Each row has a name. Each piece below is followed by the name of the row it came from, unless a question asks for something else. Each question is about the rows just above it.

[136 195 132 133 183 137 136 156 102 169] : Z_969
[195 170 136 136 133 183 101 157 132 136] : Z_452
[169 136 136 195 183 136 102 132 133 157] : Z_566
[136 183 195 136 170 136 133 157 132 102] : Z_380
Which row holds these entries in another order? [133 183 101 157 132 136 195 170 136 136] : Z_452
[136 133 132 136 136 195 169 102 183 157] is which row reordered? : Z_566
Number of entries in [136 195 132 133 183]: : 5
Put [102 132 157 133 136 170 136 195 183 136] back in order: which row is it? : Z_380
Which row holds these entries in another order? [169 102 156 136 137 183 133 132 195 136] : Z_969
[157 132 136 195 170 136 136 133 183 101] is which row reordered? : Z_452
[101 132 133 136 136 136 157 170 183 195] is which row reordered? : Z_452

[115 124 136  90 142 120  94  79 163 132 170 165 134 121 143 160  85 154
 119 127 144 165 156 138 159 133 176 108 125  80]  Z_255
[ 90 134 154 115  99 117 125 156  64 146 132  95 127 177 135 129 133 102
 145 148 128 121 105  84 138 103 112  57 141  88]  Z_991
[141 102 145 148 132  84 112 177 135 117 127  88  99 134  57 146 105 121
 103 133  90 125 154 129 128 155  64 115 138  95]  Z_922
How many entries does [115 124 136  90 142] have? : 5
Put [ 88 141  57 112 103 138  84 105 121 128 148 145 102 133 129 135 177 127
  95 132 146  64 156 125 117  99 115 154 134  90] back in order: which row is it? : Z_991
Put [163 132 170 165 134 121 143 160  85 154 119 127 144 165 156 138 159 133
 176 108 125  80 115 124 136  90 142 120  94  79] back in order: which row is it? : Z_255
[ 95 138 115  64 155 128 129 154 125  90 133 103 121 105 146  57 134  99
  88 127 117 135 177 112  84 132 148 145 102 141] is which row reordered? : Z_922

[134 128 129 128 152 120 103 127 144 131 122 118 116 141 120 136 132 124
 136 149 128 131 118 137 145 127 131 129 129 119 104 133 125 124 113 132
 133 114 130 155 125 119 113 121 126 122 136] -> Z_338
[122 126 117 127 120 123 155 106 121 187 114 130 132 106 140 142 119 124
 109 152 128 117 155 134  97 103 132 120 132 133 118 137 125 130 142 133
 105 130 120 120 133 108 149 130 124 148 135] -> Z_566
[138 136 123 128 121 145  91  98 143 147 115 128 130 154 106  98 120 126
 111 152 131 121 120 117 141 147 151 142 138 141 130 128 103 127 134 130
 128 115 139 106 133 130 144 131 161 111 121] -> Z_452
[116 123 125 129 119 120 122 193 139 131 118 129 126 120 126 108 132 122
 127 103 132 133 111 137 144 109 118 124 116 129 134 118 158 133 128 128
 160 114 101 117 119 132 138 128 106 125 104] -> Z_614
[141 129 128 127 146 111 163 130 114 164 120 118 137 127  99 136 138 122
 130 116 126 124 120 123 109 140 144 134 118 112 105 137 106 135 133 120
 111 111 112 103 130 124 117 131 122 118 109] -> Z_911
[116 123 125 129 119 127 122 193 139  83 118 129 126 120 126 108 140 122
 127 103 132 133 111 120 144 109 118 124 116 129 134 118 158 133 128 128
 160 130 101 117 119 132 138 128 106 125 104] -> Z_848
[128 127 128 127 115 125 118 155 115 139 121 125 134 133 158 137 132 128
 133 153 123 118 147 128 120 136 111 122 117 135 122 128 136 129 138 142
 141 127 139 114 129 137 118 125  93 154 107] -> Z_969
[141 129 128 127 146 111 163 130 114 164 120 118 137 127  99 136 138 122
 130 116 126 124 120 123 109 140 144 134 118 112 105 110 138 139 130 131
 135 109 134 132 135 127 124 125 109 153 135] -> Z_636
How many entries does [141 129 128 127 146 111 163 130 114 164 120 118 137 127  99 136 138 122
 130 116 126 124 120 123 109 140 144 134 118 112 105 137 106 135 133 120
 111 111 112 103 130 124 117 131 122 118 109] have? : 47
Number of entries in [134 128 129 128 152 120 103 127 144 131 122 118 116]: : 13
Which row holds these entries in another order? [135 148 124 130 149 108 133 120 120 130 105 133 142 130 125 137 118 133
 132 120 132 103  97 134 155 117 128 152 109 124 119 142 140 106 132 130
 114 187 121 106 155 123 120 127 117 126 122] : Z_566

[107 127 127 138 131 135 123 137 139 120 137 131 118 119 119 124 122 145
 132 123 126 124 115 114 159 132 133 122 126 127 133 123 121 120 135 124
 118 127 138 133 116 124 139 142]  Z_614
[127 135 134 140 136 117 112 160 142 130 127 119 126 137 134 132 133 124
 123 141 126 151 105 120 126 131 131 135 144 117 134 128 127 127 134 140
 131 124 131 130 144 131 127 127]  Z_338
[121 128 126 138 136 123 132 117 121 115 124 117 120 130 131 127 140 157
 129 131 131 133 140 120 115 127 130 121 129 128 133 128 136 133 113 123
 118 132 141 120 121 132 125 129]  Z_255
[141 126 128 143 121 118 122 140 131 120 114 140 122 118 128 132 121 153
 126 129 133 119 109 124 135 126 133 133 128 130 131 121 128 125 114 148
 130 133 126 108 119 122 150 130]  Z_452
[138 128 127 134 119 115 131 116 122 130 129 127 123 124 124 134 135  94
 123 127 122 115 127 137 141 123 132 119 128 126 136 137 139 130 122 149
 137 132 146 144 136 130 140 135]  Z_380
[126 124 133 123 126 129 137 131 119 120 124 122 146 124 123 119 132 129
 123 139 123 118 135 131 125 129 126 120 127 124 115 159 124 122 124 127
 107 114 137 138 135 145 127 133]  Z_922
[134 137 125 114 121 136 127 143 132 137 128 119 132 125 130 112 126 207
 129 132 138 129 132 124 126 121 133 119 132 127 119 123 124 136 150 137
 137 130 121 127 123 133 138 136]  Z_636
[107 127 127 138 131 135 123 137 139 120 137 131 118 119 119 124 122 145
 132 123 126 124 115 114 159 126 133 129 133 126 129 123 135 120 146 129
 122 124 124 126 123 124 127 124]  Z_566
Which row holds these entries in another order? [107 114 115 118 119 119 120 120 122 122 123 123 123 123 124 124 124 124
 124 124 125 126 126 126 127 127 127 129 129 129 131 131 132 133 133 135
 135 137 137 138 139 145 146 159] : Z_922
Count the entries of [134 137 125 114 121 136 127 143 132 137 128 119 132 125 130 112 126 207
 129 132 138 129 132 124 126 121 133 119 132 127 119 123 124 136 150 137
 137 130 121 127 123 133 138 136]: : 44
Count the entries of [141 126 128 143 121 118 122 140 131 120 114 140 122 118 128 132 121 153
 126 129 133 119 109 124 135 126 133 133 128 130 131 121]: : 32
Count the entries of [127 135 134 140 136 117 112 160 142 130 127 119 126 137 134 132 133 124
 123 141 126 151 105 120 126 131 131 135 144 117 134 128 127 127 134 140
 131 124 131 130 144 131 127 127]: : 44
Put [124 127 124 123 126 124 124 122 129 146 120 135 123 129 126 133 129 133
 126 159 114 115 124 126 123 132 145 122 124 119 119 118 131 137 120 139
 137 123 135 131 138 127 127 107] back in order: which row is it? : Z_566
Number of entries in [121 128 126 138 136 123 132]: : 7

[ 98  81 119 181 203  73] = Z_991
[ 98 119 202  81  72 181] = Z_255
[119 181  73 202  98  81] = Z_380
Count the entries of [ 98  81 119 181]: : 4
Number of entries in [119 181]: : 2
Put [ 73  81  98 119 181 202] back in order: which row is it? : Z_380
Number of entries in [119 181  73 202]: : 4
Count the entries of [98]: : 1
Put [ 81  98 202  73 181 119] back in order: which row is it? : Z_380

[140 118 143 129 144 136] : Z_452
[121 131 115 139  98  98] : Z_848
[135 118 143 129 144 140] : Z_991
[144 118 143 129 144 136] : Z_338
[131 140 108 120 126 105] : Z_636
[108 120 126 105 131 140] is which row reordered? : Z_636
Count the entries of [131]: : 1
Put [ 98  98 139 115 131 121] back in order: which row is it? : Z_848
How many entries does [135 118 143 129 144 140] have? : 6
[140 144 129 143 118 135] is which row reordered? : Z_991
Which row holds these entries in another order? [118 129 136 140 143 144] : Z_452
Put [139  98  98 121 131 115] back in order: which row is it? : Z_848

[173 100 134 142] : Z_922
[124 106 132 150] : Z_969
[135 141 120  81] : Z_614
[147  86  54 116] : Z_991
[125 168 161 116] : Z_911
[124 200 109 196] : Z_255
[ 98  88 141 109] : Z_636
[119 136 162 137] : Z_452
[147 138 149 104] : Z_566
[125 161 169 113] : Z_338
How many entries does [135 141] have? : 2
Put [106 124 132 150] back in order: which row is it? : Z_969

[ 97 143  95 116 153 144 102 115 134] -> Z_848
[ 97 102 153 115  95 143 135 144 116] -> Z_614
[130 139  99 130 148 128 103 134 123] -> Z_338
[ 95 118  80 137 132 114  94 135 123] -> Z_911
[113 140  89 106 140 161 113 104 153] -> Z_636
[136 144 167 150 129 104 131 150 118] -> Z_380
[115  98  75 150 123  94  96 154  92] -> Z_255
[133 122 167 133 197 120 143 162 109] -> Z_969
[ 91 165 152 125 115 125 119 112 151] -> Z_452
Put [143  95 116 153 144 102 115 134  97] back in order: which row is it? : Z_848
Which row holds these entries in another order? [134 115 102 144 153 116  95 143  97] : Z_848

[127 148  66 118 150 114 152 131 151 155 113 144 154 113 128 127 134 130
 102 168 123 102 122 130 133 141 162  84 141 122 130 120 165 108 155 107
 133 141 126 131 126 130 158  98] -> Z_566
[101  97 157 118 117 132 139 127 127 127 124 118 144 117 113 110 128 126
 111 118  87 149 148 139 111 164 145  98 147 149 111 105 111 151 143 146
 166 136 115 136 117 160 159 112] -> Z_380
[ 81 126 111 137 147 104 116 140 117 128 107 129 141 135 111 157 142 149
 136 117 103 113 123 116 161 100 131 153 136 149  99 167 143 132  80 127
 130 126 148 150  93 147 137 114] -> Z_338
[ 95  77 157 115 125 127 111 111 117 134 126  99 136 130 116 124 118 116
 117 119 107 153 158 128 130 173 134 109 148 132 122 113  98 138 150 132
 161 138 107 158 137 153 153 127] -> Z_969
[118 143 127  98 113 128 166 112  72 144 136 124 110 132  87 111 139 126
 164 154 147 117 146 111 117 157 111 151 117 157 105 149 115 118 111 127
 159 127 118 125 149 144 101 136] -> Z_922
[150 138 148 128 107  95 107 153 119 124  99 109  98 138 132 136 126 127
 115 132 117 117 130 125 137 118 111 122 134 111 153 157  77 117 130 116
 127 158 134 173 158 113 153 161] -> Z_452
[ 89  84 144 122 110 133 140 114 125 143 115 129 160 133 119 119  99 122
 111 111 118 150 153 140 128 158 142 110 158 128 118  98 102 152 168 125
 154 131 135 154 124 139 151 123] -> Z_255
[101  72 157 118 117 132 125 127 127 127 124 118 144 117 113 110 128 126
 111 118  87 149 157 139 111 164 145  98 147 149 111 105 111 151 143 146
 166 136 115 136 117 154 159 112] -> Z_991
[ 83  70 146 144 134 129 121 111 115 138 123 115 159 121 124 111 112 103
 109 128 122 149 162 136 134 172 139 105 140 119 120  86 101 146 129 144
 142 138 117 158 148 156 141 117] -> Z_911
Which row holds these entries in another order? [127 111 147 166 144 101 126 128 127 124 149 115 157  72 157 146 118 111
  98 164 112 154 127 117 136 118 113 136 117  87 144 110 118 143 139 117
 132 105 125 151 111 159 111 149] : Z_922
Put [136 101 144 149 125 118 127 159 127 111 118 115 149 105 157 117 151 111
 157 117 111 146 117 147 154 164 126 139 111  87 132 110 124 136 144  72
 112 166 128 113  98 127 143 118] back in order: which row is it? : Z_922
Which row holds these entries in another order? [153 158 128 130 173 134 109 148 132 122 113  98 138 150 132 161 138 107
 158 137 153 153 127  95  77 157 115 125 127 111 111 117 134 126  99 136
 130 116 124 118 116 117 119 107] : Z_969
Number of entries in [101  97 157 118 117 132 139 127 127 127 124 118 144 117 113 110 128 126
 111 118  87 149 148 139 111 164 145  98 147 149 111 105 111 151 143 146
 166 136 115 136 117 160 159 112]: : 44
Put [ 72  87  98 101 105 110 111 111 111 111 112 113 115 117 117 117 118 118
 118 124 125 126 127 127 127 128 132 136 136 139 143 144 145 146 147 149
 149 151 154 157 157 159 164 166] back in order: which row is it? : Z_991

[101 144 116  79 141] = Z_380
[110 163 107  93 154] = Z_848
[167  57 176 192 148] = Z_991
[148  98 146 140 116] = Z_614
[110  68 170 187 120] = Z_255
[126 192  56 169 124] = Z_969
[116  80 141 144 101] = Z_338
[124  56 168 192 126] = Z_636
[126 192 168  56 124] is which row reordered? : Z_636
Put [ 80 101 116 141 144] back in order: which row is it? : Z_338
Count the entries of [101 144]: : 2

[119 194  57  67 127 161 169 135  93 110 140  63 172  69  78  62  98 158
 187 143 136 122 147 113 102  62 134 128 182 124 101 161 152 109 140 103
 185 186  61  86 109 135 145  67  73 113  84  85 181 189 150  99 101 179
  76] : Z_452
[140 135 123 130 106  88 118 104 124 118 106 117 100 118 130 107 133 133
 127 122  89 133 135 134 133 135 112 111 115 134  91 136  94  85 133  97
 119 121 126 131 115  87 112 117 105  90  90 100 107  99  90 109 128 109
  87] : Z_255
[155 159 139 142 106  74 122 104 138 124 108 123  91 132 152 102 150 143
 137 131  78 152 159 157 151 159 119 111 118 152  91 156  81  81 144  94
 130 123 132 148 119  80 116 124 110  87  84 106 109 106  83 106 139 113
  78] : Z_380
[ 74 177 169  93 128  84  86 113 157 116 126 112  66 168 175  88 128  89
 109 107 113 148 162 154 127 141 154  93  99 134 151 120  74 166  87 141
 162  67  80 143 114 168 135 113 169 175 124 165 122 171 126  79  95 135
 109] : Z_991
[172 124  67 119 140 122 161 109 102  57 147 109 113  67 150  86  68 189
 101  63 179 185  73 134 194 136  85 101 169  76 182  84 161  62 152 145
 143  99  61 181  62 158 127 140 187 110  98 113  93 186 135 103 128  78
 135] : Z_969
[142 131 131 137 136 139 143 132 134 134 130 139 139 135  84 139 139  95
 140 136 137 132 126 134 138 132 130 137 117 139 126 133 144 130 139 121
 134 138 136 136 140 135 132 134 109 128 137 129 137 127 131 141 136 131
 132] : Z_338
[166 124 141 128 162 112  74 126 127 177 126  86  67 114  66 165 128 120
  84 134 109 154 148 162  89  99 141 143 169  79 168 157 116  80  93 135
 113  88 175 154  88 168 135 171 107 169 113  74 122 151 113  93 175 109
  95] : Z_636
[ 62  67  98  86 150 189 109 152 101 119 145 109 161 102  73 158  76  93
 101 102 194  78  67  61  69  57 127 135 122  63 161  62 185 179  84 172
 113 128 113  85 124 187 134 110 136 181 169 140 143 140 186 147  99 135
 182] : Z_911
[142 131 131 137 136 139 143 132 134 134 130 139 139 135 133 139 139 142
 140 136 137 132 126 134 138 132 130 137 136 139 126 133 144 130 139 135
 134 138 136 136 140 135 132 134 137 128 137 129 137 127 131 141 136 131
 132] : Z_566
[150 150 132 136 106  77 119 103 134 124 106 118  95 124 141 105 143 140
 134 128  80 143 151 145 142 147 116 111 118 144  88 148  86  81 141  93
 126 124 130 142 117  81 116 122 107  88  83 100 109 100  85 106 136 112
  79] : Z_848
[150 150 132 136 106  77 119 103 134 124 106 118  95 124 141 105 143 140
 134 128  80 143 151 145 142 147 116 101 118 144  88 148  86 157 141  93
 126 124 130 142 117  81 116 122 107  88  83 100 109 100  85 106 136 112
 112] : Z_922
Count the entries of [150 150 132 136 106  77 119 103]: : 8
Count the entries of [150 150 132 136 106  77 119 103 134 124 106 118  95 124 141 105 143 140
 134]: : 19
Put [182 135  99 147 186 140 143 140 169 181 136 110 134 187 124  85 113 128
 113 172  84 179 185  62 161  63 122 135 127  57  69  61  67  78 194 102
 101  93  76 158  73 102 161 109 145 119 101 152 109 189 150  86  98  67
  62] back in order: which row is it? : Z_911
How many entries does [166 124 141 128 162 112  74 126 127 177 126  86  67 114  66 165 128 120
  84 134 109 154 148 162  89  99 141 143] have? : 28
[ 57  61  62  62  63  67  67  69  73  76  78  84  85  86  93  98  99 101
 101 102 103 109 109 110 113 113 119 122 124 127 128 134 135 135 136 140
 140 143 145 147 150 152 158 161 161 169 172 179 181 182 185 186 187 189
 194] is which row reordered? : Z_452
Count the entries of [155 159 139 142 106  74 122 104 138 124 108 123  91 132 152 102 150 143
 137 131  78 152 159 157 151 159 119 111 118 152  91 156  81  81 144  94
 130 123 132]: : 39
[109 135  95  79 126 171 122 165 124 175 169 113 135 168 114 143  80  67
 162 141  87 166  74 120 151 134  99  93 154 141 127 154 162 148 113 107
 109  89 128  88 175 168  66 112 126 116 157 113  86  84 128  93 169 177
  74] is which row reordered? : Z_991

[ 99 140 158 146  86 164 116 138 179 131  93 153 111 154 150 147 151 119
 127 114 180] -> Z_969
[156 182 127 111 137  80  72  82 115 118 153  84 101  96 142 115  98 144
  92  79  81] -> Z_255
[111 158  93 150  86 116 151 164 140 127 179 131 114 138 147 154 153  99
 146 179 119] -> Z_452
[ 96 101  80  81 118 142 156 115  79 111  72  92  84 127 153 115 181 144
  82  98 137] -> Z_338
Which row holds these entries in another order? [156  80  92 127 111  81  72 144 115 118 142 137  84  79 153  98 182  82
  96 101 115] : Z_255
Which row holds these entries in another order? [ 81 156 182 127 111 137  80  72  82 115 118 153  84 101  96 142 115  98
 144  92  79] : Z_255
Put [ 72  79  80  81  82  84  92  96  98 101 111 115 115 118 127 137 142 144
 153 156 182] back in order: which row is it? : Z_255
Put [119 179 146  99 153 154 147 138 114 131 179 127 140 164 151 116  86 150
  93 158 111] back in order: which row is it? : Z_452
Count the entries of [111 158]: : 2
[ 72  79  80  81  82  84  92  96  98 101 111 115 115 118 127 137 142 144
 153 156 181] is which row reordered? : Z_338
[ 81  79  92 144  98 115 142  96 101  84 153 118 115  82  72  80 137 111
 127 182 156] is which row reordered? : Z_255

[117  92 178 147 110  88 174 124 126 122 178  90  88 139 126 115 144 181
 140  86 130 109  87 124 114 179  90 146 116 124 179] : Z_969
[138 164  74 106 142 172  80 133 130 132  76 167 172 119 135 141 109  74
 116 168 136 146 173 130 142  73 168 110 142 132  75] : Z_452
[140 162  78 110 141 170  88 129 127 128  83 176 169 119 131 142 113  78
 118 173 136 148 170 127 143  78 175 113 140 129  79] : Z_380
[138 162  77 106 142 167  84 129 135 132  76 165 168 119 127 138 106  76
 115 168 118 144 167 134 139  77 166 110 142 130  76] : Z_338
[129 115 161 148 126 114 163 116 115 116 162 114 114 139 131 126 147 162
 141 114 156 124 115 116 127 160 113 145 125 117 160] : Z_991
[138 164  74 106 115 172  80 133 130 132  76 167 172 119 135 141 109  74
 116  84 136 146 173 130 142  73 168 110 113 132  75] : Z_911
[137 164  73 110 144 170  82 130 132 130  73 170 170 120 127 142 110  73
 119 170 124 147 172 130 142  72 170 113 143 128  73] : Z_636
[117  91 182 148 113  85 173 126 125 128 180  80  84 137 126 114 144 180
 140  81 124 109  84 127 114 180  82 145 114 125 181] : Z_255
[116  90 182 144 111  86 172 127 126 127 179  82  86 137 129 114 143 183
 140  83 128 107  87 126 112 182  82 143 114 128 182] : Z_848
[134 165  74 106 141 170  80 133 130 134  75 171 170 118 138 139 104  74
 112 169 146 145 170 131 138  77 171 108 140 134  77] : Z_922
Which row holds these entries in another order? [126  90 143 111 140 143 182  82  86 116  83 144 172 127 112 114 182 114
  87 128  86 129 182 137  82 183 127 179 128 126 107] : Z_848
Put [167 142 142  80 106 133 110 132  73  74 109  75 173 132 136 116  76 135
 141 142 172 138 146  74 164 172 168 130 168 119 130] back in order: which row is it? : Z_452
[110 142 132  75 138 164  74 106 142 172  80 133 130 132  76 167 172 119
 135 141 109  74 116 168 136 146 173 130 142  73 168] is which row reordered? : Z_452

[ 97  97  84 105  82] -> Z_452
[146 128 131 120 131] -> Z_338
[ 81  97  97 105  84] -> Z_991
[102  93 167  83  93] -> Z_255
[128 120 131 131 146] -> Z_922
[130 131 146 120 128] -> Z_636
[105  84  81  97  97] is which row reordered? : Z_991
Which row holds these entries in another order? [128 130 131 146 120] : Z_636
[ 82  97  97  84 105] is which row reordered? : Z_452
[131 130 120 146 128] is which row reordered? : Z_636
[105  84  97  97  81] is which row reordered? : Z_991
Put [ 84  81  97  97 105] back in order: which row is it? : Z_991
[ 84 105  97  97  81] is which row reordered? : Z_991

[131 118 127 170 163 117 177 106] : Z_614
[ 78 138 125 152  86 137  90 130] : Z_636
[ 95 158 106 131  81 155 110 109] : Z_255
[171 163 117 116 128 178 132 108] : Z_911
[193 196  65  51 117 187 202  58] : Z_338
[177 118 131 106 170 118 163 127] : Z_452
[ 74 144 122 146  80 142  93 125] : Z_848
Count the entries of [ 95 158 106 131  81 155 110 109]: : 8
[106 131 118 127 170 163 117 177] is which row reordered? : Z_614
Which row holds these entries in another order? [106 177 117 163 170 127 118 131] : Z_614
Number of entries in [177 118 131 106 170]: : 5
How many entries does [ 74 144 122] have? : 3
How many entries does [ 95 158] have? : 2
Put [106 118 118 127 131 163 170 177] back in order: which row is it? : Z_452

